One turn moves every row onto another: examples first, then more rows asked:
k_571: [-0.14, -0.45, 2.62, 0.71, -1.88, -0.90, 0.04, -0.02, 0.28, 0.60, -1.09, -0.12, -1.52, 2.34, -0.32, 0.35, -0.43, -0.57]
k_864: [-1.65, -0.26, 1.10, 0.47, -0.75, -0.86, 0.82, 0.10, -0.33, -1.33, 0.22, 0.02, 0.45, 0.88, -2.26, 1.41, -1.59, 0.04]
k_23: [-0.31, -0.24, 4.05, 0.14, -0.26, -2.02, 2.25, -0.83, 0.02, -0.23, 0.53, -1.37, -0.46, 0.40, -0.79, -0.09, -2.52, 0.09]
k_27: [-0.58, -0.08, 1.76, -0.61, -0.02, 0.96, 1.02, -1.09, -0.22, -0.32, 0.25, -1.68, 0.89, 0.16, 0.23, 0.43, -1.15, -0.98]
k_842: [-2.06, -0.13, 3.09, 0.51, -1.31, -0.32, 1.54, 0.57, 0.24, -0.08, -0.22, -0.41, -1.51, 2.21, -0.60, 1.10, -1.48, -0.67]
k_88: [0.09, -1.31, 2.00, 0.59, -1.40, -1.83, -0.86, -0.53, 1.50, 1.06, 0.19, -0.98, -0.16, 0.65, -0.68, -0.41, -1.42, -0.57]
k_402: [-0.57, -0.18, 1.20, 1.71, -0.13, -0.70, 0.96, 0.28, 0.39, -1.17, -0.01, 0.91, -0.60, 2.12, -0.86, 0.83, -2.48, 0.31]
k_741: [0.23, -0.63, 1.50, 0.73, -1.24, -1.97, -1.46, -0.32, 0.84, 0.27, 0.11, -0.45, 0.09, 0.79, 0.16, -0.86, -1.25, 0.16]
k_115: [-0.52, -0.11, 3.50, -0.20, 0.34, -2.61, 2.46, -0.49, -0.62, -0.23, 0.31, -0.88, -0.01, 0.60, -0.75, -0.37, -1.79, 0.13]
k_160: [-0.67, -1.47, 2.15, 0.85, 0.02, -1.48, 0.51, -1.03, -1.11, -0.16, -0.89, -0.36, -0.29, 1.73, 1.46, 1.46, -1.93, -0.07]
k_705: [-0.07, -0.02, 1.33, 1.38, -0.33, -1.33, 0.58, -0.33, -1.12, 0.11, -1.41, -0.09, 0.74, 0.56, 0.64, 0.89, -2.33, -1.54]
k_244: [-0.39, -0.68, 3.93, 0.62, -0.20, -2.11, 2.33, -0.49, 0.26, 0.36, 0.52, -1.46, -0.76, 0.61, -0.82, -0.20, -1.97, -0.13]
k_221: [-0.49, -0.63, 1.75, 0.03, -0.79, -1.49, 0.17, 0.86, 1.40, 0.33, -0.06, -1.22, 0.08, 2.24, -1.80, 0.93, -2.78, 0.28]
k_301: [0.51, 0.29, 1.70, 0.07, -0.03, -0.97, 0.51, -0.84, 1.42, 0.52, 0.26, -1.86, 0.80, 1.15, -0.08, -0.21, -0.32, -1.27]
k_972: [0.04, -0.93, 1.64, 0.99, -1.71, -1.75, -0.87, -0.82, 1.11, 0.64, -0.46, -0.34, -0.75, 0.81, -0.12, -0.67, -1.05, -0.05]
k_812: [-1.36, -0.12, 0.55, -0.71, 0.12, 0.27, 0.77, -0.30, -1.10, -0.04, 1.08, -0.27, -0.22, -0.11, -0.69, -0.29, -1.83, 0.28]
k_338: [-0.85, -1.41, 2.11, 0.31, 0.75, -1.33, 0.55, -0.48, -1.23, -0.16, -1.69, -0.30, -0.68, 1.36, 0.96, 1.07, -1.89, -0.27]
k_89: [-1.03, 0.47, 0.96, -1.07, -0.08, 0.22, 0.11, -0.37, -0.51, 0.69, 1.01, -0.51, -0.72, 0.30, -0.68, -0.36, -2.01, 1.02]
k_891: [-0.40, -0.10, 2.49, 0.61, 0.41, -0.77, -0.76, -0.75, -1.13, -1.40, 0.58, -1.08, 0.91, 1.78, 0.54, 1.06, -1.78, -0.55]
k_2: [0.69, -0.18, 3.07, 0.50, 0.01, -0.49, 1.94, -0.30, 0.81, -0.58, 0.06, -1.33, 0.09, 0.23, 0.50, -0.58, -0.74, -1.18]
k_910: [-1.38, 1.21, 1.54, -0.25, -0.79, 0.38, -0.71, -0.04, -0.37, 0.27, -0.49, -0.49, -0.64, 1.91, -0.97, -0.80, -1.64, 0.01]
k_579: [-1.52, -0.30, 2.60, -0.37, -1.37, 0.02, -0.10, 0.45, 1.14, 0.41, -0.12, 0.48, -0.64, 1.88, -1.32, 0.90, -1.94, -1.17]
k_435: [-0.89, -1.31, 1.77, 0.99, 0.94, -1.47, 0.20, -0.52, -1.08, -0.61, -1.29, -0.34, -0.26, 1.40, 1.10, 0.62, -1.96, -0.64]
k_530: [0.80, -0.16, 1.35, 0.64, -2.03, -1.00, 0.01, 0.71, 0.30, 1.41, -0.09, -0.94, -0.08, 0.04, 0.22, 0.32, -1.94, -0.80]
k_651: [-0.92, -0.97, 1.19, 1.07, 1.28, -0.97, 0.34, -0.77, -1.10, -0.20, -0.78, -0.04, -0.42, 1.76, 0.98, 0.90, -2.10, -0.53]
k_503: [-1.18, 0.39, 0.58, -0.97, 0.11, -0.24, 0.76, -0.24, -0.68, 0.25, 1.37, -0.52, -0.26, 0.22, -0.84, -0.80, -2.00, 0.56]
k_361: [-1.90, 0.69, 2.42, 0.93, -0.12, -0.81, -0.22, 0.86, 0.58, -0.51, -0.81, -0.05, -0.76, 2.45, -0.58, -0.01, -1.70, -0.99]
k_54: [-0.75, -0.47, 3.91, 0.19, 0.03, -2.13, 2.40, -1.07, -0.25, 0.29, 0.65, -1.33, -0.53, 0.61, -0.98, 0.52, -1.91, -0.27]
k_24: [-0.89, 0.38, 0.61, -0.91, -0.19, -0.08, 0.32, -0.35, -0.86, -0.29, 1.45, -0.43, -0.20, -0.16, -0.72, -0.04, -1.72, 0.69]
k_13: [0.13, -0.26, 1.23, 0.30, 0.38, 0.51, 1.49, -1.01, 0.41, 0.17, -0.27, -1.13, 0.08, 1.81, 1.53, 0.24, -1.59, -0.84]
k_173: [0.20, 0.75, 3.29, 0.55, -0.18, -1.73, 1.82, 0.04, -0.62, 1.13, 0.03, -1.53, 0.12, 0.44, -0.34, 1.23, -2.57, -0.86]
k_658: [-0.32, -1.00, 1.47, 0.68, 1.03, -1.56, 0.69, -0.67, -1.00, -0.64, -0.98, 0.11, -0.46, 1.71, 1.10, 1.09, -2.05, -0.37]
k_292: [0.31, -1.35, 1.59, 0.68, -1.71, -1.35, -0.91, -0.56, 1.41, 0.89, 0.39, -0.44, -0.54, 0.72, -0.06, -0.32, -1.46, -0.33]
k_634: [1.05, -1.30, 2.82, -0.14, -1.38, -0.84, -0.20, -0.34, 0.77, -0.83, 0.64, -0.07, 0.84, 0.81, -0.11, -0.50, -2.28, -0.89]
k_502: [-2.12, 0.24, 2.05, -0.52, -0.83, -0.60, 1.23, 1.33, 0.15, -0.60, -0.53, 0.01, -0.53, 1.43, -1.45, -0.47, -1.33, -1.00]
k_511: [-1.27, -0.20, 2.74, -0.35, -0.19, -0.51, 1.38, 0.16, -1.23, -0.53, -2.17, 0.00, -0.62, 1.95, -0.42, -0.19, -1.82, -0.82]
k_620: [-0.27, 0.08, 2.57, 0.37, -0.99, -2.07, 1.81, -0.85, -0.26, -0.29, 1.19, -2.17, 0.21, 2.45, -0.14, 0.31, -1.24, 0.06]
k_815: [-0.59, 0.58, 4.00, -0.78, -0.76, -0.43, 0.98, -0.30, -0.04, 0.56, 0.06, -0.01, -0.80, 1.11, -2.04, 0.34, -1.34, -0.66]
k_117: [-0.74, -1.01, 3.18, 0.91, -1.11, -0.89, 1.05, 1.36, 0.44, -1.10, -0.21, -1.31, -0.64, 0.93, -1.13, 0.75, -2.61, 0.58]
k_520: [-0.75, 0.01, 1.31, -1.25, -0.67, 0.05, 0.57, -0.73, -0.54, 0.52, 1.65, -0.17, -0.03, 0.18, -0.62, -0.05, -2.34, 0.89]
k_147: [0.25, -0.61, 0.68, -1.11, -0.76, -0.54, 1.91, 0.29, -0.68, -0.62, 1.14, -0.13, 0.18, 1.65, 0.21, -0.58, -1.74, 0.08]
k_305: [0.26, -1.15, 1.48, 0.44, -1.80, -2.00, -0.89, -0.77, 1.32, 0.60, -0.02, -1.08, -0.12, 1.02, -0.18, -0.25, -1.62, -0.13]
k_15: [-0.68, 0.09, 3.86, -0.08, 0.08, -2.11, 2.23, -1.27, -0.15, 0.28, 0.18, -0.68, -0.47, 0.38, -1.40, -0.09, -1.78, -0.07]
k_887: [-0.44, 1.64, 0.69, 0.50, -0.82, -0.49, 1.49, -0.18, -0.98, 0.71, 0.72, -0.52, 0.22, 0.06, -0.50, -0.15, -2.35, -0.29]

k_705 moves to k_173
k_511 moves to k_815
k_27 moves to k_301
Now these:
k_741 moves to k_160
k_117 moves to k_864
k_89 moves to k_972
k_361 moves to k_842
k_658 moves to k_23
k_244 moves to k_812
k_292 moves to k_435
k_147 moves to k_634

